In the data rows, the value 128 means zero.
Here are some numbered points:
[127  84  75 179  57 151  79 102 100 151  71  85 127  65 102  54 161  82
  70 126  87 151  96] 0
[134 130 126 105 188  97 159 166 126 157 158 138 144 182 140 126 176 148
 156 152 146 121 155] 1
[132 106 195 125  18 186  54  78 119 127  67  35 118  66 202  55  89  61
 108 123  66 162 129] 2
[142  82 132 130 148 124 144 191  88 118 168 147 158 104 136 133 155 129
 140 118 137 110 127] 3
[115 180  94 164 127 117 158 119 151 119 102 127 139 170 112 129 133 125
 111 135 134 129 118] 4
[135 123 132 152 151 131 141 137 113  92 198 130 150 105 160 147 123  85
 136 168 139 155 133] 5
[113  63 171  86 187 112 108 160 122 158 138 135 151 106 129 122 131 169
 130  99 125 117 130] 6
[126 146 140 121 145 130 121 130 158 132 113 124 118 137 108 140 102 164
 138 117 136 131 134] 7
[134 144 113  96  90 137 114 125 130 170  66 185  98 107  43 137 108 173
 132 114 165 136 112] 8
[104 186 163 122 187 144 151 165 178 140 158 199 129 125 151 163  68 193
 176 107 158  91 150] 9
[169  96 104 154  61 144 134 134  70  90 130 100 111 145 151 105 175  92
 130 141 127 119 137] 10
[ 37 172 110 228 169  93 135 144 193 100 117 166 181 142 136 145  69  96
  56 129  91 144  92] 11
[138  97 108 134 129  96 147 184 119 131 103 208 121 149  50 143 164 174
 130  93 153 108 118] 12
[131 181  76 155 107 145 140 138 135 102 128 180 123 108  81 176  95 119
 128 130 157 165 119] 13
[145 132 138 128 143 129 145 135 143 127 151 131 119 150 149 129 146 163
 169 115 144  88 148] 14
[173 150 156  59 153 134 142 134 146 167 162 170  82 156 118 166 138 170
 218 151 178 116 169] 15
[117 142 140  99 152 121 122 122 140 134 131 130 133 103 121 141 100 140
 125 104 124 128 122] 16
[133 141 134 130 112 132 133  80 163 144 152 114  58 198 173 123 127 131
 177 164 113  93 159] 17
[104 126 175 111 131 120 152 147 144 138 115 162 118 206 139 147 103 165
 143 127 127 120 137] 18
[132 113 137  92 160 103 110 133 117 135 155 145 126  72  79 147 114 154
 128  96 148 125 124] 19
[111 138 163 166 123 156 133 173 136  62 177 202 163  84 129 176  80 120
 148 108 171 131 124] 20
[100 135 152 104 139 118 122 109 161 132  96 123 129 130 114 134  96 161
 119 100 115 123 117] 21
[100 247  78 180 152 112 178 121 196 129  75 148 159 188  90 162 107 125
  89 153 142 146 103] 22
[121 163 129 159 126 131 149 102 169 123 187 138  75 198 183 149 108 113
 171 170 123 105 159] 23
[131 109 127  96 146 123 135 144 119 179 128 143 125 154 133 117 174 158
 145 142 128 120 147] 24
[133 134 119 136 112 145 109 125 119 138 126 120 120  91 112 119 125 127
 127 123 143 125 127] 25
[142 154 176 122  35 187  70  82 136 151  90  65  95  91 214  84 111  75
 143 151 105 157 152] 26
[165 255 112 109 113 201 160  56 195 182 138 131  48 156 147 186 113 106
 236 224 197 128 155] 27
[144 164 115 123 120 121 154 154 125 129 104 187 126 140  92 145 127 145
 135 110 163 120 122] 28
[150  93 124  89 105 133 100  92 109 137 101  97 109 117 106 113 146 145
 132 126 118 133 130] 29
[116 136 126 107 137 144  80  75 177 174 115  99  79 113 134 124 101 158
 153 123 104 122 138] 30
[112 142 113 195  27 145 120 126  96  69  56 121 146  56  86  85 103  93
  53  23 122 131  81] 31
[118 114 176 123  57 161  78  97 118 123  77  54 138  99 175  82 101  95
  96 120  86 153 121] 32
[173 196 117 124 130 184 128 115 176 208 140 120  62 155 181 116 152 148
 214 183 154  99 175] 33
[154 182  87  95  79 138 117  56 129 182  79 113  77 122 102 107 144 110
 138 160 135 125 126] 34
[ 95 141 183  99 134 108 166 159 147 128 123 185 114 229 138 165 101 168
 145 131 134 132 135] 35
[134 104 127 107 116 134 111 127 117 150  99 119 122 124 122 112 142 143
 131 122 112 129 138] 36
[150 125 158  85  68 147 138 109 113 122  89 121  78 163 140 121 107 144
 150 116 116 106 139] 37
[132 153 138 145 141 121 150 105 179 136 180 135  62 222 180 151 113 139
 183 174 116  94 166] 38
New points follow, each followed by the numbers of its three nearest points above by angle, seen from the average point of the numbered points, nearest first.
[105  95 124 166  73 118 111 122  94  82  81  98 156  81  98  87 117 117
  48  46  91 126  93] --> 31 0 32
[152  78 132 132 150 127 139 198  85 118 166 143 153  98 137 133 164 117
 138 119 139 103 127] --> 3 6 5
[122 127 131 117 175 103 144 155 132 148 145 143 145 169 136 133 153 141
 136 140 138 123 144] --> 1 24 3
[102  97 164 122 155  90 154 187 129 104  80 195 182 167  82 124 137 196
 101  56 142 104 106] --> 12 28 6
[114 144 143 106 163 137 103 122 156 126 148 124 130  91 130 157  74 149
 137 117 134 139 133] --> 16 19 7
[196  98  92 146  26 169 142 128  46 103 133  77  93 139 190  92 203  53
 142 172 121 124 154] --> 10 26 0
[109  53  72 174  49 130  68  99  77 125  46  91 146  49  82  52 134  72
  32 107  75 154  75] --> 0 31 25
[113 121 129 164 102 116 134 146 101  94 111 122 155 100 111 106 123 119
  75  68 118 126 107] --> 31 0 25
[107  92 122 173  64 121 121 132  86  81  71 105 151  83 105  82 123 117
  59  37  98 122  92] --> 31 0 32
[130 128 156  69 121 145 117 130 131 179  88 150 117 137 102 132 122 160
 150 126 136 137 127] --> 8 36 24
[142 132 121 134 105 160  96 117 127 149 123 110 121  64 125 107 112 125
 130 117 141 118 122] --> 25 0 2
[189  97 102 127  33 173 132 108  59 116 140  80  81 132 180 104 181  68
 163 166 128 117 149] --> 10 26 2
[ 77  44 203 100 227  94 105 182 137 122 148 105 197  87 152 136  99 143
 100  83  86 112 103] --> 6 16 3
[172 136 126  29 120 140 132  94 115 198 121 159  75 159 100 147 176 148
 201 193 175 143 148] --> 15 24 27
[134 119 110 169 124 140 129 120 108  92 178 111 139  93 163 123 132  83
 123 152 127 143 127] --> 5 10 3
[ 54 162 117 209 151  95 131 135 188 112 112 163 162 147 133 137  81 112
  66 119  92 131 101] --> 11 22 4
[124 145 130 100 202 103 160 157 138 168 160 154 145 190 152 137 161 145
 152 161 148 114 150] --> 1 24 14
[129 116 116 158 137 125 132 126 110  97 178 119 144 107 158 129 128  89
 120 155 123 152 127] --> 5 3 10
[ 81 158 110 162 145 107 143 129 161  72 113 145 159 126  90 159  73 129
  88  93 120 145 103] --> 11 22 13
[130 139 128 131 116 158 111 131 127 150 108 121 128  67 112 112 102 150
 123 111 146 114 119] --> 25 31 0
[118 114 118 156  88 123 123 124 102  99  97 111 145  95 113  98 125 115
  81  73 111 125 107] --> 31 0 25
[120 150 120 153 208 127 140 112 167 107 189  76 149 131 162 158 125 111
 133 159 125 135 136] --> 5 23 11
[119 127 134  91 214  90 160 166 138 159 162 147 167 195 147 137 164 157
 143 151 137 118 152] --> 1 24 14
[133 118 120 125  71 158 126 126  90 127 134 147 111 124 145 122 134 105
 147 148 136 148 138] --> 10 26 0
[ 28 167 114 227 187  75 145 144 211 104 113 190 181 179 131 149  65 120
  42 113  78 124  92] --> 11 22 4
[109  68 190  58 203 112 111 161 135 168 151 144 145 104 126 137 118 184
 139  99 127 117 130] --> 6 19 16
[166  60 119 117 127  91 158 216  95 114 104 255 115 149   6 168 179 204
 151  65 178  97 107] --> 12 28 8
[124 130 125 146 179 127 135 119 146 107 176  75 149 133 163 145 136 109
 126 158 118 131 136] --> 5 1 23
[155 101 116 151 154 128 153 198  91 118 164 141 155 111 141 128 170 115
 130 129 146 115 132] --> 3 5 1
[128 140 124 134 194 140 134  99 170 118 181  52 138 128 170 157 133  98
 151 176 114 132 144] --> 5 23 38
[140 120 168  30  93 166 119 129 109 194  66 152 110 117  99 133 131 156
 163 146 150 159 121] --> 8 36 29
[ 72 146  87 199 146  99 116  94 164  96 132  97 151 120 137 112 104 110
  64  95  81 112 119] --> 11 4 31
[122 149 137 118 222  89 164 198 145 160 170 169 163 194 150 144 160 162
 152 138 153 116 163] --> 1 14 24
[197  83  84 149  18 171 148 122  38 102 133  67  86 151 184  92 208  48
 147 180 123 116 147] --> 10 0 26
[113 129 124 152 176 119 125 116 153 106 171  85 143 126 148 139 121 119
 118 134 114 125 133] --> 5 11 16
[188 139 164  26 163 127 147 137 138 176 178 186  65 173 103 176 163 201
 255 149 200 113 182] --> 15 14 1
[128 127 122 141 132 136 126 117 118 107 159 120 131 104 147 133 120 104
 128 147 126 145 129] --> 5 3 10
[138 117 111 161 146 127 151 132  88  61 226 119 159  91 181 155 121  56
 121 181 137 170 128] --> 5 3 20
[130 121 111 168 123 131 136 120 108  93 187 123 140 100 155 136 118  81
 127 156 126 148 128] --> 5 10 3
[120 149 119 163 222 130 137 107 173 101 207  47 152 134 185 160 128 100
 136 176 124 131 143] --> 5 23 38
[125 103  97 178 141 122 136 130  97  69 188 112 163 104 158 126 131  73
  99 162 124 151 125] --> 5 3 10
[179 147 157  25 161 132 161 133 147 182 152 206  71 197  88 183 160 207
 255 161 187 118 172] --> 15 1 24
[145  61 140 141 154 127 139 222  74 106 173 148 175  90 137 132 157 119
 128 107 139 108 120] --> 3 6 5
[117 123 103 153 132 119 103 109 146 128 115 101 116 128 124 107 123 146
 107 109 100 122 139] --> 0 36 30
